In the rows, 128 means zero.
which system made each run
run 1, J (8 x 22)
[[178 182 138 153 163 159 113 121 137 107 152 133 114 157 153 184 117 166
  133 123 164  84]
 [ 71  93  71  78  84 139 166 110 140 154  95 135 104 134 149 100 116 129
  129 153 117 137]
 [152 196 182 126 144 129 120 143 140  59 153 183 130 112  99 131 139 130
  136 104 112 103]
 [ 89 116  68 126 128 132 108 149 137 221 132 113 119 144 143 121  97 154
   88 113 112 100]
 [115 171 167 152 151 133 177 121 136  66 109 144 109 148 135 125 140  70
  149 177 133  97]
 [151 127  78  86 107 166 102 112 144 151 146 142 113 141 155 160 105 210
  124 101 146 116]
 [ 67 140 144 108 111 106 166 135 138 102 104 168 122 109 102  73 135  74
  124 144  81 129]
 [163 181 137 159 163 143  85 156 135 146 173 132 129 145 125 165 113 171
  107  90 137  72]]
run 2, H (8 x 22)
[[136 119 161 146 181 171 143 179 140 111 133 159 161 165 123 126 146 107
  107 119 146  57]
 [ 98 134  73 157 126 125 125  82 146 173 120  96  80 153 172 156  87 144
  118 155 156 112]
 [119 148 146  97  85 127 174  97 131  46 111 163 104 109 115 103 152 107
  173 145 118 147]
 [135 143 120  89 149 116  74 151 144 152 128 174 160  97 136 145  93 165
   86  80  97 147]
 [ 92 151 140 193 130 123 153 173 113 167 147 106 118 149  93  87 148  92
  118 128 109  70]
 [155 137 106 111 151 187 151 117 141 117 111 133 113 176 181 177 116 154
  148 165 170  97]
 [ 94 158 105 106  87  73 129  82 127 129 118 109  83  96 128 116 106 119
  143 160  91 186]
 [155 139 177  79 149 144 117 173 134  75 152 179 167 114  94 120 151 128
  120 103  97 114]]
run 3, T (8 x 22)
[[155 117  78 131  72 139 135  83 104 153 128  94  92 128 149 145 127 184
  161 121 164 159]
 [132  93 168  98 135  96 135 148 109 101  92 144 173  87 116 106 145  77
  129 131 100 194]
 [176 142 118 157 138 132  76 152 106 185 162 103 141 124 124 157 118 188
  117  74 136 127]
 [ 96  72 122 144 119 116 161 134 106 157 119  64 120 143 115  92 152  74
  135 174 127 140]
 [208 118 149 129 152 138 105  97 116  80 129 114 142 126 155 183 129 150
  154 126 176 161]
 [108 111  94 104  63 102 139 122 101 176 106 119 124  91 121  93 128 144
  142 111  95 188]
 [175 105 184 143 185 121  91 179 113 120 147 115 187 123 105 139 144 104
  108 111 125 136]
 [127 110  76 161  97 132 126 111 105 199 141  58  93 150 143 140 122 164
  138 134 151 129]]
run 4, T (8 x 22)
[[106 160 149 107 101 110 130 121 134  81 190 101  89 126  72  96 151 113
  140 159  90 115]
 [144  90 104  49 161 176 105 137 166 118 138 146 147 156 157 158 110 159
  101 144 140 105]
 [ 77 135 123 137 114  63  93  75 165 111 162 114  87  99 109 113 102 110
   95 134 106 133]
 [137  61 138 106 129 176 130 136 153  86 145 169 152 145 118 107 146 141
  112  85 160  72]
 [ 83 127 102 173 139  84 109  84 164 157  87 143 108 112 171 141  75 110
   87 116 145 130]
 [131 129 163 180 102 140 165 128 120  76 134 165 126 124  94  90 167 115
  150  79 150  89]
 [121 143  98 146 155 146 150 139 131 179  51 169 142 138 195 154  94 132
  115 118 143 124]
 [120 209 163 190 112  96 159 126 105 108 134 124  97 112  96 108 148 101
  159 128 106 118]]
run 5, J (8 x 22)
[[170  96 154 124 178 179 161 150 121  92 100 138 164 164 157 152 147 107
  143 152 169 109]
 [124 115  92  68 105  95  89  71 151 116 139 113 100 108 145 152  95 157
  122 148 115 181]
 [122  88 168 123 116 138 143 162 123  92 160 143 153 126  68  73 173 106
  124  99 115  96]
 [132 128 129 172 183  90  75 121 149 165 114 130 143 118 163 169  80 121
   74 110 144 132]
 [108 103 116 163  91 133 171  92 118 115 144  72  79 160 116 105 157 106
  159 169 159 108]
 [176 117 137 113 128 149 130 117 128  93  83 194 162 107 159 151 125 158
  137  73 163 149]
 [ 90 152 111 137  77  68 112 112 117 159 147 103  97  87  97  94 121 130
  125 114  81 165]
 [163 139 166 185 162 158 155 192  95 142 119 131 165 148 117 123 160 112
  137 104 143  90]]
run 6, Y (8 x 22)
[[ 74  88 112 180 123  95 136 126 136 176  78 149 139 110 141  93 110  92
   93  92 136 126]
 [150 154 144 216 108 132 136 114 118 120 136 149 116 128 119 123 141 151
  142  61 171  82]
 [111 156  88 161  93 149 187 142  94 196  76 125 109 144 156 112 130 138
  157 128 133 124]
 [167 217 168 150 127 131 157 152  96  96 103 174 136 106 122 133 146 130
  168 105 111 142]
 [138 186 100  88 113 155 131 178 101 186 147 110 117 140 116 132 129 174
  143 139  81 129]
 [147 156 179 103 179 132 138 173 112  98 135 112 152 141 110 134 151  80
  141 182  94 136]
 [157 126 113  56 130 153 103 110 141 101 181  84 105 153 127 162 130 166
  142 174 127 132]
 [103  75 135  64 161 102 112 120 158 103 109 126 149 119 138 127 112  79
   98 179 107 167]]
run 7, K (8 x 22)
[[114  96  95  68 118 159 151 173 108 186 124  93 138 154 127 110 136 129
  134 169  97 141]
 [179 160 191 149 179 106 114 131 112  71 127 118 151 117 128 163 136  93
  142 152 131 159]
 [125 115  91  61 106 138  96 134 132 154 191  82 107 138 104 128 128 171
  120 147  97 129]
 [129  80 183 147 190  99 104 143 141  96 122 135 173 121 121 127 130  63
   91 130 134 130]
 [135 134  98 135 110 124  83  82 148 132 194  89  82 139 124 155 112 184
  119 121 151 101]
 [ 89  32 129 125 133 118 140 124 148 124  94 147 157 123 131  88 134  81
   94 119 144 124]
 [167 160 131 186 111 123 108  80 130 102 139 143 106 113 141 159 120 174
  145  73 176 117]
 [ 85  72  82 123  81 137 163 137 113 189  95 126 129 129 129  80 135 130
  123 114 125 133]]
run 8, K (8 x 22)
[[120 192 101 102 157 152 119 160 147 164 120 165 124 141 159 157  91 162
  105 127 103  94]
 [ 67 174 143 145 134  88 160 123 141 115 107 130  97 122 122 105 117  61
  125 183  93 126]
 [133 177 128  75 145 172 130 139 164  81 150 179 117 150 136 147 117 154
  124 139 118  76]
 [ 74 161 124 109 136  70 113 120 155 139 101 158 118  95 135 116  89  96
   94 141  75 157]
 [108 187 150 150 139 144 134 143 157  96 167 163 106 145 101 113 134 125
  117 113 118  44]
 [ 78 144  88 107 152 117 124 114 173 159  89 156 117 136 178 145  76 120
   88 156 117 117]
 [ 92 176 154 146 107 108 160 100 149  58 130 172  90 116 110 100 137  95
  140 133 116  96]
 [108 160  94  80 132 156 126 145 159 149 108 196 133 130 155 137  93 166
  104 103 107 100]]
run 9, W (8 x 22)
[[147  74 149 130 172 155 113 147 153 107 112 184 181 133 145 136 125 124
   90  84 162  90]
 [ 83 143  91 181 113  89 126  63 155 146 101 130  80 118 165 135  87 120
  110 129 150 124]
 [140 126 133 138  93 177 180 139 120  94 108 189 135 132 119  97 163 145
  156  81 152  89]
 [118 182 100 129 133 106 128 129 121 177  64 161 130 103 178 156  82 140
  127 124 107 175]
 [114 183 140 169  89 131 171 159  93 141 148 120 101 132  81  81 167 126
  161 114  98  96]
 [165 157 119  85 173 168 134 177 111 160 105 129 154 156 165 169 116 143
  135 166 115 137]
 [108 167 132 120 100  93 137 104 117 113 163  73  78 123  97 113 137 109
  158 183  92 154]
 [166  94 154  56 159 164 106 179 129 107 164 133 174 141 102 133 149 138
  120 129 109 116]]
run 10, H (8 x 22)
[[112 127 122 113 161  99 134 107 131 135  90  91 117 136 171 157  99  81
  127 208 123 172]
 [142 129 151  85 114 119  95 103 147  55 200 114 107 120  85 127 143 142
  134 136 113 126]
 [ 95  55 126  94 166 119 108 150 154 147 107 153 171 122 137 111 110  90
   70 127 116 127]
 [120 151 152 211 154 104 109  96 153 101 161 113  98 139 124 137 121 110
  108 119 164  70]
 [100  73  81  94  87 165 164  91 153 114 103 162 110 142 154 113 127 147
  131 123 161 108]
 [124 186 149 164 129  72 121  98 136 104  84 181 124  78 146 139 100 109
  124  98 116 166]
 [129 146 113 123  87 161 134 168 122 148 161 162 128 129  92  94 148 179
  130  62 111  80]
 [119 163 119 164 162 137 164 166 109 183  60 139 141 146 174 144 112 102
  128 149 127 125]]
run 11, W (8 x 22)
[[145  55 124 167 128 168 148 120 121 126 137 100 128 173 130 125 156 130
  135 118 194  80]
 [166 113 112 125 116 116 119  63 128  99  89 138 121 109 177 174 104 153
  149 124 172 179]
 [126 103 118 143  56 111 134 120 101 142 130 145 129  83  96  82 148 157
  141  58 123 156]
 [163 128 138 186 165 129 121 177  96 190  89 135 173 122 153 145 115 130
  114  87 141 138]
 [134 162 101 190 101 134 151 107 100 171 140  69  73 155 138 139 131 152
  163 144 156 112]
 [188 106 129  85 105 177 165 139  86 106 109 126 146 139 135 136 164 154
  184 136 145 163]
 [149 147 127 115 114  73  88 120 100 155 132  98 130  81 117 141 112 143
  135 122  94 213]
 [148  93 149 163 133 135 115 178  95 162 171  76 152 142  82 102 164 124
  119 103 126 106]]
run 12, B (8 x 22)
[[196 141 182 156 134 141 121 152  94  88 174 104 146 130  87 136 168 137
  157 105 144 124]
 [101  77  67  70  93 125 115 123 129 190 123 105 122 124 140 118 109 159
  114 136 110 165]
 [143  98 191 172 152 103 119 139 121  81 154 112 153 120  85 106 161  77
  120 118 134 118]
 [149  80  72 106 109 153 101 111 129 176 134 109 127 141 158 156 106 196
  120 104 162 137]
 [ 96  91 164 165 131  70 135 107 132  93 101 136 140  97 111  92 136  54
  115 127 126 152]
 [189 131 113 162 119 158 106 128 109 153 138 132 137 130 148 164 122 200
  140  67 172 117]
 [ 67 103 112 147 112  81 158 114 128 165  67 125 125 106 143  92 115  71
  114 144 114 163]
 [198 159 162 190 139 148 131 142  91 115 142 115 136 134 122 154 153 152
  163  96 163 115]]
run 13, S (8 x 22)
[[121 148 140 133 146 100 118 182 113 177  86 167 172  89 131 114 110 115
  102  86  84 159]
 [143 169 164 202 137 137 153 142 108 108 165  93 104 156  99 120 163 107
  151 138 143  77]
 [128 114  93  71 137 165 160 157 111 169  93 107 135 159 164 141 123 129
  145 188 118 152]
 [154 160 170 120 127  83 117  88 124  49 128 131 120  90 121 147 127 106
  154 145 122 185]
 [151  99 124  68 121 163 102 174 126 134 183 131 153 135  87 111 152 172
  115  97 106 103]
 [ 92 106 154 155 190  84 101 126 161 126 124 112 137 131 136 130 103  60
   78 160 124 116]
 [123 112  88 114  96 165 143  82 147 107 165 100  76 167 134 139 131 164
  147 154 167  86]
 [108  89 104  85 120 103 121 106 147 133  66 178 152  92 162 126  96 126
  107 106 121 183]]
run 14, S (8 x 22)
[[127 134 109  64 109 135 166 104 121 105  92 118 110 132 156 141 127 114
  167 201 116 178]
 [168 146 161  71 121 118 101 119 136  53 146 170 146  91 108 137 135 146
  140 108 106 165]
 [108 114 149 113 155 122  89 177 148 138 185 132 154 128  79 101 134 117
   79 103  90  84]
 [ 86 100 124 151 168 134 139 114 165 120 136 102 104 175 145 130 117  81
   99 184 153  68]
 [108 124  76  84  93 140 145  68 155 110 106 139  82 136 166 144 105 156
  142 158 145 137]
 [125 123 135 109  96 108 118 109 141  91 104 202 144  74 122 111 117 144
  121  61 120 157]
 [119 160 143 180 140 134 115 173 134 154 154 159 140 130 100 104 130 137
   98  64 116  57]
 [ 80 138 110 176 137 143 182 147 121 174  96 106 107 167 148 110 128  88
  129 169 135  85]]
run 15, Y (8 x 22)
[[136 169 153  62 121 110 128 149 113  97 139 135 134  99  97 117 138 118
  147 155  62 176]
 [163 109 135  69 170 147  76 171 130 140 177 103 160 144 113 154 127 149
  103 141 107 124]
 [114  88 144 121 161 101 109 106 143 108 160  58 111 147 120 133 130  77
  115 199 131 132]
 [144  44 120  83 116 141 117  75 154  63 137 131 131 129 140 140 132 133
  127 133 170 142]
 [ 98  85 104 135 130  76  88  79 163 150 100 138 129  94 157 136  82 121
   82 107 137 164]
 [108  83 142 184 105 106 113 121 136 127 146 145 134 108  95  86 141 124
  101  54 148  96]
 [131 105 101 209 128 145 148 124 109 186  98 110 121 151 161 136 124 139
  132 100 182  96]
 [129 176 133 184  82 117 187 103  95 113  82 147 102 107 131 109 143 114
  178 113 140 150]]
run 16, B (8 x 22)
[[157 112 145 154 122 141 104 176 106 154 179 122 156 127  82 108 155 159
  117  61 127  92]
 [104  44  94 121 147 124 120 135 129 188 107  82 142 148 156 129 109 103
   96 158 143 136]
 [162  94 163 177 125 109 124  74 122  66 146  94 116 126 118 138 151 110
  150 125 181 138]
 [146  96  94  95  82 121 113 105 123 145  96 162 139  85 147 130 111 177
  133  74 137 184]
 [109 135 160 203 143  76 115 156 115 159 117 135 150  99 104  99 129  90
   99  82 111 128]
 [152 101  95 176 128 173 151 142 101 192 110  98 129 169 162 145 134 158
  142 119 178 102]
 [126 114 138 144 119  88 159  91 104 114  82  94 115 113 148 130 133  78
  161 180 134 197]
 [181 165 139 141  77 130 127 126  85 119 151 131 122 101  99 126 152 183
  173  72 128 155]]

runs to name
run 17 (2 x 22)
[[ 68 166  88 148 124  97 140  92 151 159  94 126  78 130 169 130  84 108
  112 161 117 122]
 [110 151 147 114 115 160 180 123 147  57 118 189 115 139 119 103 148 111
  148 133 130  81]]
  K
run 18 (2 x 22)
[[170 115 108 102 103 168 139 183  83 182 121 134 159 129 121 123 145 179
  148  86 118 146]
 [104 110 138 155 144  82 119 145 109 172 141  56 125 131 109 112 128  74
  115 169 102 150]]
  B
run 19 (2 x 22)
[[115  98 117  40  90 142 145 129 127 100 154 110 116 126 101  98 150 133
  151 163  94 152]
 [144 127 181 105 184  88  80 155 139 105 137 138 169  96 113 137 120  92
   93 131  94 163]]
  W
run 20 (2 x 22)
[[113 114 155 137 142 100  75 122 169  96 183 147 131 108  87 107 124 128
   81  82 119  91]
 [ 91  67 109 148 167 138 131 123 166 148  98 147 143 151 167 126 105  98
   79 131 164  81]]
  W
run 21 (2 x 22)
[[139  77 144 113 145 116 105 188 104 166 119 132 189 106 106 105 136 114
  103  92 102 159]
 [158 119 152 211 166 132 116 145 110 151 155  73 129 159 125 144 140 116
  122 124 169  87]]
  H
run 22 (2 x 22)
[[110 167 126 179 150 137 185 148 108 163  79 114 115 160 160 130 127  83
  146 173 131 111]
 [144 174 118  71 118 162 168 111 128  80 118 133  99 147 150 151 135 139
  179 189 123 141]]
  K
run 23 (2 x 22)
[[ 96 113 121 159 173 153 149 127 166 136 103 149 123 169 166 133 111  98
   94 148 165  58]
 [ 92 176 115 151 102 128 157  75 161  82 122 168  74 130 140 123 118 129
  139 131 144  86]]
  Y
run 24 (2 x 22)
[[114 169 129 141 147  89 125 112 119 140 137  62  90 134 135 143 115  92
  137 203 106 156]
 [157 125 134  93  79 176 165 126 109  77 156 137 115 137  95 105 173 162
  181 117 135 111]]
  B
run 25 (2 x 22)
[[131 129 103 103  87 119 166  93 106 120  64 139 116 103 164 131 121 125
  170 146 131 202]
 [158 175 153 137  99 111 114 163  95 138 147 148 142  88  83 107 144 158
  142  64  92 148]]
  W
run 26 (2 x 22)
[[ 98 126 159 137 106 111 166 169 102 124 114 147 148 108  86  63 163  81
  138 115  87 134]
 [158 181 153 135 186 170 137 161 131 111 138 137 133 173 145 167 130 127
  133 159 140  77]]
  S
run 27 (2 x 22)
[[115 106  87 162 129 121 127  70 154 140  80 139 105 132 190 160  86 134
  114 124 182 128]
 [127 140  95 156  58 115 138  92 111 149 110 152 104  92 130 109 122 176
  151  64 140 148]]
  S
run 28 (2 x 22)
[[147 161 137 120  75 113 114 108 116  90 187 120  96 101  74 109 149 163
  157  95 109 139]
 [130  77 130  95 160 149 136 185 119 162  81 163 192 128 146 118 125 111
  103 114 115 140]]
  H
run 29 (2 x 22)
[[126 161 183 111 155 112  98 140 152  64 185 146 130 117  80 118 138 108
  112 128  97 100]
 [ 94 124  99 104 165 115  71 130 178 164 158 129 124 137 138 145  83 139
   62 130 111  94]]
  K
run 30 (2 x 22)
[[201 127 156 116 140 147 105 119 129  74 123 175 161 110 139 166 131 165
  140  79 159 141]
 [ 63 145  93 146 109  78 110 111 149 184 110 143 107  98 136 108  87 127
   87 107  98 135]]
  B
run 31 (2 x 22)
[[158 161 173 130 108 100 154 129  85  86 110 129 133  94 105 117 158 100
  178 136 104 190]
 [177 102 122  90 145 146  75 174 112 168 163 113 165 127 115 148 126 181
  109  91 116 138]]
  H
run 32 (2 x 22)
[[134 184 160  92 141 119 123 155 138  92 104 205 155  91 123 126 117 123
  124 108  84 144]
 [105 179 108 140 136 141 113 180 134 191 166 126 117 146 105 117 118 154
   98 104  93  68]]
  T
run 33 (2 x 22)
[[131 107 113 184 126 125 162 152  80 203  78  90 140 136 149 119 135 107
  142 129 144 152]
 [190 156 164 171 134 122 150 129  75 111 112  92 135 124 127 148 155 118
  179 143 147 170]]
  T
run 34 (2 x 22)
[[187 152 155 154 127 130  87 115 120  94 198 100 115 128  97 152 145 169
  144 100 150 112]
 [ 82  60  84  69  95 131 141 130 142 160  97 151 139 117 140  94 117 131
  103 123 108 149]]
  B
run 35 (2 x 22)
[[113 172 104 151  99  74 119 112 110 176  90 143 115  79 141 125  96 141
  129  97 102 186]
 [151 172 151 175 113 148 171 178  72 153 141  98 126 142  93 105 172 125
  170 123 117 107]]
  J
run 36 (2 x 22)
[[128 134  97 142 128 105 111 119 129 182  67 163 144  97 176 150  82 149
  109  90 133 172]
 [141 152 148 212  85 113 143 123  93 129 143 122 112 109  94 100 155 139
  155  71 144 117]]
  S
run 37 (2 x 22)
[[148  82 170 129 137 170 160 161 114  79 137 144 161 146  96  97 180 100
  144 116 146  90]
 [130 125 108 128 152  83  67  94 156 155 113 130 129 102 169 171  72 145
   87 117 135 167]]
  J
run 38 (2 x 22)
[[126 198 118  80 108 104  95 133 130 141 150 140 109  97 111 134 104 166
  126 120  68 159]
 [108 147 151 102 159 145 148 205 122 142 138 139 155 146  95  97 145  94
  114 146  80  95]]
  H
run 39 (2 x 22)
[[192 119 113  80 150 148  87 116 125 130 131 121 145 128 163 187 107 181
  133 126 149 169]
 [ 87 108 137 119 118  63 109 121 127 136 137  91 122  94  95  94 126  80
  109 150  81 175]]
  Y
run 40 (2 x 22)
[[173  75 155 165 164 132 121 115 126  95  91 151 169 124 165 157 129 116
  122 100 189 142]
 [114 121  82 167  75 107 114  69 132 156 130 120  83 107 141 129 106 173
  126  85 158 135]]
  W
run 41 (2 x 22)
[[129  92 178 160 186  96 114 111 147  81 121 109 143 131 135 142 127  56
  107 159 152 129]
 [151 123  87 137  66 153 134  84 118 134 132 134  99 126 142 135 130 200
  157  82 172 127]]
  T
